128 stands for zero in the data rows.
Some points, one per row:
[174, 170, 154, 175, 198, 187, 182, 191, 171, 165, 154, 154, 178, 178, 193, 139]
[180, 159, 154, 176, 166, 177, 176, 169, 174, 180, 170, 159, 173, 161, 172, 161]
[179, 154, 156, 174, 165, 165, 169, 170, 161, 154, 165, 145, 173, 173, 182, 150]
[170, 166, 145, 163, 173, 182, 175, 150, 145, 191, 159, 156, 163, 154, 174, 180]
[169, 139, 145, 150, 171, 159, 167, 170, 156, 176, 195, 176, 163, 159, 169, 172]
[171, 167, 139, 165, 192, 171, 154, 167, 159, 165, 165, 145, 165, 154, 156, 175]
[165, 170, 178, 163, 180, 150, 159, 171, 159, 145, 154, 171, 173, 169, 178, 170]
[177, 166, 183, 182, 159, 150, 166, 170, 193, 128, 154, 154, 176, 175, 187, 182]
[154, 156, 165, 171, 185, 156, 166, 165, 163, 161, 154, 171, 145, 171, 150, 145]
[170, 178, 156, 163, 145, 177, 178, 161, 176, 186, 178, 172, 171, 176, 139, 182]
[167, 171, 179, 169, 166, 165, 163, 150, 128, 156, 145, 161, 159, 169, 171, 163]
[159, 159, 167, 128, 167, 207, 172, 193, 161, 195, 171, 161, 154, 170, 198, 150]
[183, 180, 159, 176, 156, 181, 174, 169, 174, 182, 172, 165, 178, 172, 139, 172]
[177, 171, 156, 161, 163, 175, 171, 165, 150, 183, 161, 166, 166, 167, 156, 165]
[154, 171, 196, 145, 139, 176, 161, 139, 176, 166, 172, 174, 176, 156, 150, 187]
[166, 178, 167, 179, 163, 193, 169, 145, 165, 165, 128, 163, 145, 145, 165, 163]
[145, 163, 171, 163, 145, 150, 154, 139, 156, 156, 175, 174, 159, 165, 139, 182]
[180, 169, 145, 145, 163, 161, 161, 176, 163, 178, 185, 173, 154, 166, 139, 180]
[159, 180, 163, 170, 150, 156, 161, 150, 172, 154, 166, 163, 183, 167, 145, 181]
[180, 154, 150, 166, 145, 159, 185, 171, 174, 163, 161, 166, 165, 179, 150, 156]
[174, 186, 167, 159, 172, 182, 159, 154, 161, 156, 173, 161, 178, 145, 161, 182]
[185, 159, 156, 180, 156, 183, 187, 174, 183, 180, 173, 166, 184, 176, 156, 167]
[154, 163, 208, 150, 169, 150, 177, 175, 159, 145, 172, 176, 172, 170, 184, 179]
[150, 139, 174, 185, 167, 205, 159, 188, 179, 159, 167, 165, 177, 163, 175, 145]
[170, 176, 171, 156, 172, 172, 174, 178, 156, 163, 150, 167, 173, 156, 176, 188]
[169, 139, 173, 179, 175, 163, 172, 173, 174, 170, 179, 156, 174, 182, 169, 139]
[165, 163, 166, 167, 128, 145, 128, 159, 170, 159, 145, 171, 170, 189, 145, 166]
[161, 193, 174, 159, 191, 145, 145, 145, 150, 145, 145, 159, 154, 150, 150, 182]
[176, 161, 145, 150, 159, 145, 166, 175, 139, 169, 181, 159, 156, 174, 150, 170]
[175, 159, 165, 159, 177, 170, 173, 159, 150, 184, 166, 165, 167, 139, 165, 150]
[173, 156, 159, 174, 154, 166, 176, 167, 177, 173, 185, 179, 166, 163, 159, 173]
[172, 183, 156, 169, 180, 154, 150, 161, 165, 139, 145, 145, 170, 154, 181, 169]
[167, 154, 161, 163, 189, 150, 172, 165, 159, 163, 156, 167, 161, 182, 159, 145]
[175, 175, 167, 163, 169, 173, 178, 159, 179, 139, 167, 161, 176, 159, 180, 176]
[128, 172, 159, 150, 177, 176, 139, 145, 156, 180, 170, 176, 145, 166, 150, 184]
[178, 190, 170, 165, 172, 163, 154, 163, 165, 156, 169, 161, 171, 165, 175, 175]
[156, 145, 167, 186, 156, 174, 178, 154, 165, 161, 183, 180, 170, 192, 159, 154]
[161, 166, 159, 166, 180, 154, 171, 173, 156, 183, 170, 167, 173, 174, 163, 159]
[185, 178, 173, 176, 139, 150, 179, 172, 189, 159, 177, 161, 184, 195, 161, 173]
[145, 154, 208, 150, 145, 150, 167, 167, 196, 159, 177, 185, 176, 170, 165, 188]
[154, 145, 145, 163, 173, 165, 174, 175, 178, 154, 176, 159, 174, 191, 165, 145]
[156, 166, 150, 175, 163, 175, 176, 156, 165, 180, 156, 192, 166, 163, 154, 182]
[145, 180, 180, 170, 183, 197, 159, 150, 128, 150, 154, 156, 156, 154, 161, 156]
[174, 175, 166, 173, 156, 150, 154, 145, 139, 170, 154, 167, 177, 180, 156, 182]
[156, 150, 163, 183, 180, 193, 176, 167, 156, 177, 163, 176, 171, 169, 156, 150]
[156, 145, 139, 166, 194, 159, 154, 150, 176, 165, 145, 163, 156, 159, 176, 150]
[165, 166, 163, 175, 145, 156, 163, 174, 150, 169, 190, 154, 172, 178, 167, 180]
[145, 175, 159, 172, 156, 174, 172, 139, 139, 167, 161, 165, 166, 161, 139, 178]
[169, 170, 181, 159, 166, 154, 163, 154, 150, 145, 139, 163, 173, 156, 185, 165]
[150, 165, 175, 172, 205, 208, 177, 170, 167, 154, 139, 163, 161, 170, 172, 139]
[128, 150, 190, 145, 188, 156, 165, 163, 188, 171, 145, 189, 159, 145, 182, 170]
[145, 176, 154, 161, 176, 165, 128, 145, 163, 181, 156, 180, 154, 163, 154, 169]
[175, 176, 171, 159, 139, 139, 161, 174, 176, 181, 202, 156, 178, 172, 156, 189]
[169, 193, 191, 145, 159, 139, 161, 145, 154, 156, 154, 176, 163, 159, 145, 176]
[167, 165, 161, 173, 170, 192, 169, 188, 184, 176, 139, 165, 176, 185, 176, 145]
[170, 154, 156, 171, 150, 145, 170, 183, 173, 156, 150, 167, 178, 195, 167, 150]
[128, 165, 206, 139, 177, 128, 165, 167, 200, 166, 166, 192, 156, 163, 175, 170]
[176, 159, 163, 180, 167, 170, 165, 139, 182, 154, 163, 156, 179, 187, 150, 166]
[178, 163, 170, 172, 161, 150, 165, 170, 187, 167, 170, 150, 187, 186, 150, 156]
[156, 182, 171, 176, 156, 181, 159, 128, 159, 145, 171, 159, 167, 170, 156, 165]
[174, 185, 159, 165, 163, 187, 169, 174, 159, 181, 191, 175, 176, 159, 161, 171]
[171, 166, 154, 139, 166, 139, 156, 139, 128, 163, 161, 174, 159, 128, 165, 167]
[156, 156, 178, 156, 139, 156, 166, 184, 173, 167, 170, 165, 172, 182, 184, 179]
[172, 173, 145, 166, 180, 150, 170, 170, 167, 167, 161, 163, 178, 169, 178, 156]
[156, 176, 159, 176, 156, 169, 159, 139, 139, 165, 150, 159, 150, 173, 166, 163]
[154, 176, 154, 173, 190, 193, 156, 163, 184, 186, 169, 167, 156, 169, 199, 169]
[181, 171, 161, 174, 184, 177, 177, 190, 173, 188, 165, 154, 182, 185, 174, 167]
[178, 190, 161, 145, 189, 167, 161, 176, 161, 161, 171, 163, 165, 181, 166, 171]
[139, 159, 159, 184, 191, 204, 175, 159, 154, 167, 163, 180, 161, 169, 163, 139]
[139, 128, 156, 150, 166, 163, 128, 165, 161, 187, 200, 167, 150, 150, 163, 163]
[156, 156, 167, 182, 145, 163, 174, 128, 178, 171, 187, 179, 172, 176, 150, 165]
[156, 181, 169, 183, 163, 169, 169, 166, 139, 163, 145, 156, 174, 150, 156, 163]
[174, 177, 145, 179, 170, 189, 175, 161, 159, 159, 161, 154, 173, 156, 183, 150]
[159, 169, 139, 161, 167, 175, 169, 178, 139, 170, 174, 174, 166, 173, 139, 156]
[145, 171, 165, 176, 169, 186, 167, 139, 163, 165, 169, 159, 161, 163, 184, 156]
40 more points follow, each with its number after it:
[177, 154, 176, 172, 156, 156, 174, 167, 165, 166, 172, 159, 192, 174, 184, 192] 0
[145, 150, 170, 184, 186, 183, 166, 178, 172, 159, 170, 181, 176, 175, 159, 139] 1
[170, 159, 165, 161, 161, 145, 156, 161, 170, 167, 176, 163, 176, 182, 154, 183] 2
[150, 145, 156, 183, 156, 165, 167, 154, 173, 165, 167, 187, 166, 173, 167, 154] 3
[173, 145, 166, 173, 167, 169, 172, 173, 166, 159, 145, 166, 166, 172, 161, 165] 4
[150, 172, 170, 171, 179, 171, 170, 156, 150, 163, 145, 159, 165, 165, 166, 145] 5
[171, 180, 181, 161, 172, 145, 172, 174, 159, 173, 171, 171, 181, 171, 170, 186] 6
[184, 169, 165, 169, 181, 165, 159, 161, 159, 165, 145, 145, 161, 145, 166, 161] 7
[150, 159, 169, 174, 182, 176, 175, 171, 145, 154, 179, 156, 166, 172, 161, 154] 8
[171, 139, 150, 161, 159, 150, 163, 177, 172, 183, 179, 178, 161, 177, 166, 161] 9
[167, 139, 170, 171, 171, 176, 178, 193, 174, 154, 150, 154, 171, 171, 201, 154] 10
[145, 183, 208, 128, 175, 183, 178, 177, 193, 166, 181, 178, 163, 175, 182, 176] 11
[156, 175, 165, 174, 139, 172, 156, 154, 145, 166, 150, 166, 156, 165, 159, 178] 12
[173, 196, 177, 165, 145, 154, 165, 128, 128, 150, 150, 139, 167, 159, 159, 192] 13
[180, 182, 167, 161, 156, 150, 145, 154, 154, 150, 165, 163, 163, 145, 154, 180] 14
[128, 187, 207, 128, 163, 165, 161, 154, 197, 175, 163, 189, 167, 161, 171, 166] 15
[128, 192, 163, 169, 150, 165, 150, 139, 145, 156, 159, 167, 154, 159, 156, 169] 16
[165, 154, 150, 167, 175, 167, 177, 170, 179, 186, 161, 156, 167, 182, 180, 159] 17
[179, 163, 159, 179, 170, 187, 182, 166, 170, 173, 156, 167, 175, 159, 170, 156] 18
[167, 139, 159, 139, 172, 165, 161, 166, 167, 182, 205, 180, 139, 156, 139, 173] 19
[179, 175, 161, 180, 188, 150, 174, 161, 166, 145, 139, 156, 176, 166, 176, 163] 20
[165, 167, 156, 169, 156, 176, 174, 163, 156, 186, 159, 156, 159, 154, 177, 169] 21
[154, 156, 154, 167, 167, 172, 161, 166, 187, 176, 173, 188, 166, 145, 145, 145] 22
[154, 150, 154, 180, 178, 200, 183, 171, 163, 176, 167, 172, 171, 172, 166, 145] 23
[163, 181, 172, 150, 173, 183, 169, 165, 172, 172, 167, 161, 161, 156, 165, 165] 24
[175, 139, 128, 145, 169, 154, 156, 165, 159, 165, 167, 169, 150, 156, 187, 176] 25
[159, 156, 172, 177, 156, 170, 166, 150, 165, 139, 150, 139, 163, 166, 163, 156] 26
[170, 184, 174, 177, 163, 176, 166, 163, 161, 156, 161, 156, 176, 167, 175, 178] 27
[174, 156, 159, 174, 169, 167, 166, 180, 166, 159, 150, 163, 169, 163, 165, 139] 28
[174, 170, 161, 163, 170, 150, 167, 159, 159, 163, 150, 163, 161, 150, 159, 156] 29
[177, 170, 159, 166, 166, 159, 176, 173, 166, 182, 163, 159, 170, 186, 173, 163] 30
[154, 163, 176, 154, 150, 165, 170, 172, 180, 163, 167, 156, 174, 159, 156, 171] 31
[176, 176, 163, 172, 150, 166, 171, 156, 154, 173, 170, 139, 163, 175, 170, 159] 32
[183, 167, 150, 166, 175, 165, 169, 165, 163, 176, 163, 139, 178, 169, 165, 176] 33
[156, 150, 159, 166, 166, 156, 166, 166, 159, 176, 161, 179, 170, 184, 159, 154] 34
[154, 167, 156, 174, 128, 154, 175, 166, 165, 165, 163, 205, 139, 159, 166, 165] 35
[172, 156, 150, 172, 180, 170, 174, 192, 170, 156, 161, 159, 184, 178, 190, 150] 36
[174, 171, 171, 159, 139, 166, 165, 145, 154, 180, 166, 170, 165, 177, 165, 189] 37
[139, 150, 154, 150, 170, 165, 128, 165, 176, 178, 169, 203, 145, 156, 161, 171] 38
[180, 171, 159, 166, 169, 172, 181, 167, 156, 165, 180, 161, 165, 165, 192, 184] 39
Which of these numbered points is nearest to each point below, ignoring the direction in which the first points spread most? Its number follows each.
[172, 184, 170, 150, 172, 161, 167, 181, 175, 187, 204, 180, 189, 156, 156, 182] > 6
[175, 177, 161, 156, 184, 161, 173, 173, 156, 161, 178, 159, 172, 145, 176, 184] > 39
[163, 128, 156, 139, 173, 165, 156, 145, 161, 187, 207, 197, 139, 128, 145, 173] > 19
[150, 161, 156, 166, 139, 169, 178, 181, 156, 171, 161, 208, 128, 154, 154, 167] > 35
[159, 176, 161, 145, 150, 166, 154, 156, 161, 187, 154, 159, 150, 150, 172, 163] > 21
[182, 163, 175, 161, 156, 172, 163, 161, 166, 156, 128, 165, 167, 156, 163, 173] > 4
[150, 139, 163, 167, 180, 166, 176, 172, 161, 145, 159, 200, 159, 170, 156, 139] > 1
[187, 201, 189, 167, 156, 156, 150, 161, 175, 145, 180, 161, 180, 187, 163, 202] > 27
[139, 188, 159, 175, 150, 159, 159, 145, 139, 170, 171, 176, 161, 167, 150, 175] > 16
[156, 186, 167, 176, 183, 181, 159, 172, 163, 159, 156, 159, 167, 163, 174, 139] > 5
[128, 150, 145, 128, 159, 185, 128, 170, 165, 187, 178, 206, 128, 169, 178, 150] > 38
[184, 171, 161, 170, 166, 154, 163, 156, 180, 166, 161, 128, 174, 177, 161, 175] > 33
[166, 166, 167, 180, 178, 154, 161, 171, 175, 169, 174, 165, 180, 185, 139, 170] > 2
[184, 172, 175, 178, 128, 154, 170, 161, 167, 145, 170, 128, 176, 171, 169, 176] > 32
[176, 182, 145, 182, 139, 167, 161, 159, 145, 173, 159, 145, 171, 163, 150, 171] > 32
[145, 156, 161, 170, 165, 159, 167, 171, 175, 161, 145, 192, 166, 139, 154, 159] > 22
[150, 145, 206, 139, 139, 156, 180, 163, 186, 139, 171, 180, 172, 178, 188, 182] > 10
[161, 207, 173, 139, 163, 180, 145, 156, 169, 170, 170, 161, 161, 169, 145, 173] > 24
[176, 172, 167, 163, 195, 180, 180, 183, 171, 163, 145, 166, 167, 156, 192, 171] > 6
[139, 167, 208, 145, 150, 166, 159, 167, 208, 150, 161, 206, 150, 154, 170, 181] > 15
[154, 156, 159, 163, 145, 176, 173, 172, 165, 171, 180, 182, 174, 178, 154, 167] > 23
[175, 167, 175, 173, 150, 163, 175, 181, 161, 161, 175, 145, 178, 161, 186, 178] > 0
[156, 174, 163, 174, 150, 179, 156, 166, 166, 170, 183, 175, 173, 173, 145, 159] > 23
[154, 167, 197, 150, 173, 156, 176, 180, 179, 174, 169, 178, 170, 170, 171, 183] > 6
[169, 166, 161, 165, 167, 178, 166, 145, 154, 177, 165, 159, 154, 128, 172, 163] > 21
[188, 206, 206, 128, 189, 165, 139, 156, 163, 150, 128, 165, 139, 128, 159, 166] > 7
[161, 150, 159, 178, 183, 165, 177, 165, 174, 189, 159, 159, 166, 186, 188, 139] > 17
[156, 178, 188, 159, 139, 150, 171, 171, 178, 166, 167, 170, 170, 166, 163, 187] > 31
[145, 154, 169, 174, 166, 184, 178, 173, 161, 165, 172, 173, 173, 170, 154, 154] > 23
[159, 167, 145, 163, 169, 159, 163, 163, 166, 186, 170, 161, 159, 176, 182, 163] > 17
[128, 154, 165, 171, 139, 156, 165, 169, 159, 170, 163, 206, 128, 159, 159, 150] > 35
[182, 156, 150, 176, 172, 156, 170, 183, 176, 156, 159, 159, 179, 186, 194, 154] > 36
[128, 156, 159, 150, 159, 173, 139, 171, 159, 189, 187, 182, 139, 165, 178, 175] > 38
[171, 154, 154, 145, 159, 166, 139, 178, 128, 184, 171, 159, 139, 159, 181, 187] > 25
[163, 202, 181, 139, 159, 167, 156, 128, 169, 177, 173, 173, 150, 145, 161, 180] > 24
[150, 165, 169, 173, 156, 139, 170, 145, 145, 163, 156, 156, 165, 176, 159, 154] > 5
[170, 167, 190, 139, 171, 170, 170, 176, 173, 156, 165, 165, 175, 178, 179, 180] > 6
[145, 169, 163, 161, 191, 171, 161, 150, 171, 161, 166, 181, 163, 145, 139, 165] > 22
[171, 167, 166, 173, 145, 145, 173, 167, 159, 159, 150, 161, 170, 169, 172, 150] > 28
[161, 154, 145, 180, 173, 176, 169, 150, 180, 159, 156, 182, 166, 181, 156, 154] > 3
[128, 178, 207, 128, 175, 181, 173, 161, 194, 177, 184, 186, 170, 154, 170, 170] > 15
[128, 166, 206, 139, 169, 161, 159, 181, 209, 163, 182, 208, 161, 161, 178, 178] > 15
[150, 139, 170, 185, 159, 163, 172, 154, 154, 150, 159, 184, 169, 166, 161, 145] > 3
[176, 169, 163, 171, 163, 139, 156, 150, 171, 128, 139, 167, 169, 150, 175, 161] > 20
[183, 173, 156, 163, 167, 161, 178, 178, 170, 174, 154, 163, 166, 173, 159, 171] > 30
[165, 156, 154, 171, 206, 182, 161, 184, 185, 163, 176, 159, 159, 177, 171, 145] > 2
[178, 165, 145, 176, 182, 184, 182, 188, 161, 176, 156, 145, 176, 163, 172, 166] > 33
[171, 171, 159, 169, 181, 178, 175, 169, 166, 185, 145, 154, 173, 174, 170, 145] > 30
[139, 169, 163, 167, 156, 177, 177, 173, 163, 185, 181, 200, 156, 139, 154, 161] > 22
[173, 150, 163, 170, 177, 159, 175, 154, 175, 172, 174, 154, 154, 172, 185, 159] > 17
[139, 150, 165, 139, 156, 145, 128, 156, 150, 145, 187, 207, 139, 171, 156, 188] > 38
[154, 156, 170, 161, 190, 172, 159, 161, 128, 191, 171, 163, 150, 150, 154, 161] > 8
[181, 171, 170, 166, 182, 169, 167, 163, 165, 176, 205, 167, 172, 145, 166, 193] > 39
[178, 180, 150, 163, 208, 128, 145, 165, 178, 165, 145, 156, 154, 181, 159, 173] > 20
[128, 156, 159, 177, 156, 145, 171, 181, 166, 171, 167, 208, 128, 159, 171, 163] > 35
[176, 165, 171, 170, 165, 139, 169, 166, 145, 178, 161, 166, 167, 139, 166, 154] > 29
[167, 176, 145, 167, 185, 169, 165, 161, 159, 187, 150, 159, 159, 165, 150, 150] > 29
[169, 159, 156, 177, 178, 169, 166, 180, 170, 156, 150, 154, 172, 154, 178, 145] > 28
[185, 167, 166, 182, 174, 180, 161, 154, 171, 150, 145, 128, 169, 173, 175, 145] > 26
[172, 165, 161, 172, 154, 156, 159, 156, 139, 156, 150, 145, 172, 163, 182, 159] > 32
[161, 156, 156, 178, 156, 181, 182, 169, 173, 182, 175, 175, 173, 182, 161, 165] > 23
[185, 156, 169, 170, 150, 165, 167, 161, 161, 145, 181, 150, 167, 154, 184, 167] > 39
[178, 154, 154, 170, 156, 173, 178, 156, 165, 167, 167, 167, 173, 150, 161, 166] > 18
[167, 154, 190, 159, 156, 166, 180, 182, 184, 145, 154, 159, 177, 192, 176, 170] > 10
[169, 161, 139, 166, 186, 179, 174, 166, 159, 187, 161, 161, 161, 159, 180, 170] > 21
[182, 173, 156, 159, 159, 139, 173, 193, 188, 150, 163, 156, 181, 187, 177, 156] > 36
[174, 145, 159, 154, 188, 163, 165, 178, 145, 190, 159, 171, 145, 161, 195, 159] > 25
[173, 161, 150, 159, 139, 192, 177, 154, 156, 174, 175, 166, 167, 163, 159, 179] > 37
[178, 184, 174, 165, 186, 161, 163, 139, 175, 145, 150, 163, 163, 166, 175, 172] > 20
[145, 154, 175, 184, 159, 163, 165, 167, 161, 150, 172, 180, 156, 169, 150, 163] > 1
[173, 128, 163, 128, 156, 182, 167, 150, 150, 197, 205, 169, 154, 173, 154, 166] > 19
[150, 154, 207, 128, 181, 166, 165, 178, 207, 183, 178, 203, 159, 169, 181, 161] > 15
[167, 171, 161, 173, 163, 165, 176, 171, 156, 156, 145, 128, 167, 139, 185, 154] > 7
[179, 163, 145, 166, 169, 188, 176, 163, 156, 171, 154, 154, 167, 174, 172, 154] > 37
[145, 154, 165, 178, 145, 166, 171, 159, 167, 159, 145, 169, 156, 169, 163, 154] > 3
[186, 183, 163, 154, 166, 165, 159, 159, 156, 150, 165, 161, 171, 150, 156, 176] > 14
[173, 163, 161, 179, 156, 179, 180, 195, 177, 171, 173, 154, 188, 171, 182, 169] > 0
[145, 150, 172, 175, 154, 154, 150, 163, 159, 179, 166, 172, 161, 185, 159, 170] > 34
[166, 181, 170, 170, 189, 167, 161, 156, 128, 183, 182, 154, 163, 163, 161, 177] > 8
[165, 176, 165, 163, 188, 178, 169, 159, 139, 150, 128, 166, 156, 165, 183, 154] > 5
[161, 178, 165, 154, 145, 167, 150, 139, 145, 170, 150, 167, 154, 159, 139, 181] > 12
[154, 167, 156, 170, 161, 156, 161, 145, 145, 163, 159, 161, 165, 163, 174, 165] > 5
[173, 139, 145, 161, 169, 156, 170, 175, 163, 183, 184, 170, 169, 159, 167, 167] > 9
[185, 178, 166, 165, 170, 156, 172, 167, 165, 154, 159, 154, 176, 188, 166, 166] > 30
[167, 167, 187, 154, 173, 166, 176, 184, 182, 161, 167, 161, 178, 165, 166, 175] > 31
[175, 178, 167, 172, 150, 167, 156, 159, 165, 128, 161, 156, 176, 165, 184, 180] > 27
[156, 184, 161, 179, 169, 128, 167, 172, 166, 180, 176, 177, 180, 171, 154, 180] > 6
[170, 165, 163, 174, 176, 170, 170, 169, 156, 150, 156, 165, 169, 174, 174, 150] > 28
[175, 184, 194, 139, 176, 178, 150, 154, 163, 176, 161, 171, 156, 156, 128, 177] > 24
[176, 161, 176, 176, 174, 169, 178, 172, 179, 171, 171, 156, 166, 175, 186, 176] > 0
[156, 189, 172, 170, 150, 154, 150, 145, 150, 156, 166, 180, 159, 165, 156, 179] > 12
[128, 169, 171, 180, 128, 145, 169, 167, 178, 161, 167, 206, 139, 173, 166, 167] > 35
[150, 145, 161, 169, 198, 170, 171, 184, 192, 178, 177, 195, 161, 165, 169, 156] > 22
[172, 154, 166, 172, 145, 161, 154, 167, 161, 159, 166, 159, 169, 154, 169, 166] > 28
[167, 180, 166, 178, 170, 154, 167, 159, 165, 150, 170, 139, 173, 170, 184, 185] > 27
[173, 145, 169, 171, 150, 174, 145, 183, 175, 163, 139, 154, 178, 173, 174, 139] > 28
[179, 170, 159, 154, 170, 161, 156, 169, 161, 167, 166, 150, 175, 166, 154, 192] > 33
[176, 161, 156, 156, 139, 159, 159, 177, 167, 174, 192, 163, 176, 172, 150, 192] > 2
[128, 154, 174, 179, 176, 183, 181, 181, 161, 167, 180, 197, 150, 161, 176, 150] > 1
[176, 150, 163, 169, 167, 163, 175, 171, 180, 165, 159, 172, 161, 172, 139, 156] > 4
[181, 170, 165, 150, 172, 177, 165, 165, 128, 185, 178, 165, 161, 167, 128, 192] > 37
[176, 172, 172, 171, 173, 175, 172, 163, 183, 150, 154, 154, 180, 182, 166, 167] > 27
[166, 139, 156, 174, 172, 145, 178, 174, 166, 166, 156, 174, 173, 188, 159, 139] > 34
[139, 169, 196, 145, 171, 166, 159, 178, 192, 169, 192, 183, 161, 175, 182, 178] > 11
[171, 176, 159, 174, 177, 154, 173, 170, 159, 169, 150, 156, 170, 165, 169, 159] > 29
[139, 161, 165, 166, 167, 166, 139, 176, 156, 166, 172, 186, 159, 178, 159, 154] > 1
[145, 150, 161, 177, 200, 180, 185, 190, 184, 179, 167, 196, 154, 156, 172, 150] > 22
[154, 156, 145, 172, 183, 171, 154, 159, 178, 186, 167, 166, 145, 169, 193, 150] > 17
[166, 159, 150, 161, 169, 159, 170, 180, 128, 185, 191, 166, 161, 163, 180, 184] > 39
[172, 169, 161, 186, 163, 128, 163, 161, 173, 156, 166, 167, 182, 156, 161, 150] > 28
[170, 171, 165, 178, 179, 167, 170, 159, 167, 173, 139, 145, 173, 171, 165, 161] > 7
[170, 154, 156, 159, 173, 181, 166, 171, 165, 185, 167, 156, 156, 150, 139, 145] > 22
[163, 159, 175, 170, 172, 167, 166, 166, 161, 156, 154, 159, 177, 169, 163, 163] > 4
[169, 159, 166, 180, 179, 172, 166, 172, 183, 165, 167, 156, 171, 186, 169, 150] > 2
[172, 154, 176, 159, 165, 156, 170, 163, 139, 170, 179, 156, 169, 156, 169, 173] > 8
[145, 177, 159, 156, 178, 161, 156, 156, 139, 185, 175, 171, 139, 176, 154, 169] > 8
[159, 166, 159, 176, 165, 171, 166, 166, 156, 169, 177, 186, 159, 154, 154, 174] > 23
[163, 163, 161, 177, 190, 178, 169, 156, 139, 159, 145, 169, 154, 159, 166, 161] > 5
[176, 173, 166, 171, 176, 156, 163, 139, 161, 163, 154, 163, 165, 156, 163, 161] > 29
[145, 177, 207, 139, 150, 167, 170, 166, 204, 159, 177, 187, 176, 166, 175, 180] > 11
[161, 156, 169, 139, 187, 161, 128, 128, 165, 183, 207, 166, 150, 154, 139, 190] > 19
[169, 167, 163, 172, 176, 174, 173, 176, 177, 169, 139, 139, 173, 161, 182, 159] > 7
[173, 161, 159, 169, 180, 167, 175, 193, 167, 178, 139, 173, 176, 163, 159, 161] > 4
[139, 167, 165, 170, 128, 165, 165, 165, 156, 171, 159, 204, 145, 139, 145, 156] > 35
[170, 170, 175, 165, 154, 145, 187, 182, 165, 172, 172, 161, 177, 185, 170, 179] > 30
[172, 159, 185, 172, 154, 170, 181, 177, 176, 154, 163, 171, 178, 175, 195, 165] > 10
[145, 150, 159, 179, 145, 150, 171, 179, 163, 170, 172, 205, 150, 139, 166, 156] > 35
[161, 173, 172, 170, 169, 179, 156, 139, 166, 154, 139, 159, 172, 167, 172, 161] > 5
[154, 159, 176, 169, 128, 128, 150, 145, 165, 145, 161, 170, 163, 169, 150, 173] > 28
[159, 178, 163, 169, 170, 159, 166, 156, 150, 173, 174, 154, 156, 150, 154, 179] > 21
[165, 159, 169, 139, 189, 178, 128, 128, 156, 185, 159, 161, 154, 145, 150, 161] > 7
[139, 145, 156, 175, 161, 169, 176, 189, 172, 183, 174, 207, 128, 167, 174, 161] > 35
[181, 165, 167, 166, 167, 156, 169, 156, 139, 159, 167, 156, 166, 167, 179, 172] > 39
[128, 166, 161, 150, 154, 174, 139, 174, 154, 173, 173, 181, 128, 171, 154, 181] > 38
[171, 166, 159, 181, 174, 169, 166, 195, 187, 161, 165, 154, 170, 176, 184, 150] > 36
[170, 179, 183, 145, 128, 154, 156, 161, 150, 159, 169, 171, 175, 166, 167, 185] > 37
[178, 161, 165, 161, 161, 167, 166, 139, 156, 161, 156, 154, 167, 145, 178, 170] > 7
[163, 180, 169, 181, 161, 169, 169, 166, 156, 139, 139, 128, 163, 128, 181, 154] > 7
[174, 163, 154, 173, 156, 156, 170, 156, 145, 163, 139, 145, 173, 150, 175, 150] > 29
[175, 150, 159, 182, 173, 161, 175, 182, 170, 145, 163, 154, 170, 175, 182, 163] > 36
[182, 191, 159, 173, 156, 167, 176, 176, 184, 187, 167, 145, 185, 169, 171, 163] > 30
[150, 170, 154, 165, 172, 163, 170, 156, 165, 171, 169, 159, 174, 165, 185, 163] > 17
[166, 167, 156, 175, 145, 159, 173, 187, 156, 185, 175, 199, 139, 174, 156, 166] > 35
[156, 159, 176, 175, 171, 181, 154, 174, 181, 154, 167, 159, 173, 176, 172, 139] > 1
[156, 169, 178, 145, 154, 156, 178, 165, 165, 166, 176, 165, 167, 166, 150, 167] > 31
[156, 163, 171, 176, 150, 179, 163, 150, 172, 128, 169, 171, 177, 173, 128, 150] > 1
[181, 188, 159, 161, 170, 156, 154, 163, 165, 161, 187, 156, 175, 161, 145, 190] > 33
[163, 167, 163, 165, 150, 186, 166, 161, 128, 180, 170, 159, 150, 150, 176, 178] > 21
[170, 185, 188, 128, 139, 169, 128, 128, 154, 172, 206, 169, 161, 145, 139, 190] > 24
[170, 150, 163, 145, 154, 173, 139, 128, 154, 178, 200, 174, 139, 145, 150, 171] > 19
[181, 196, 175, 171, 128, 163, 154, 145, 183, 145, 171, 145, 181, 161, 128, 190] > 27
[180, 176, 159, 154, 156, 169, 159, 154, 156, 150, 154, 156, 166, 150, 167, 169] > 14
[183, 185, 194, 150, 165, 145, 128, 128, 165, 139, 171, 159, 145, 139, 154, 167] > 7
[171, 159, 180, 128, 156, 156, 139, 139, 150, 176, 205, 166, 150, 150, 139, 175] > 19
[139, 159, 165, 175, 165, 161, 176, 186, 180, 172, 185, 207, 145, 145, 166, 150] > 22
[139, 170, 166, 145, 182, 150, 145, 159, 169, 172, 163, 186, 128, 169, 150, 169] > 38
[172, 182, 193, 139, 170, 161, 150, 156, 161, 172, 172, 156, 154, 139, 128, 181] > 24
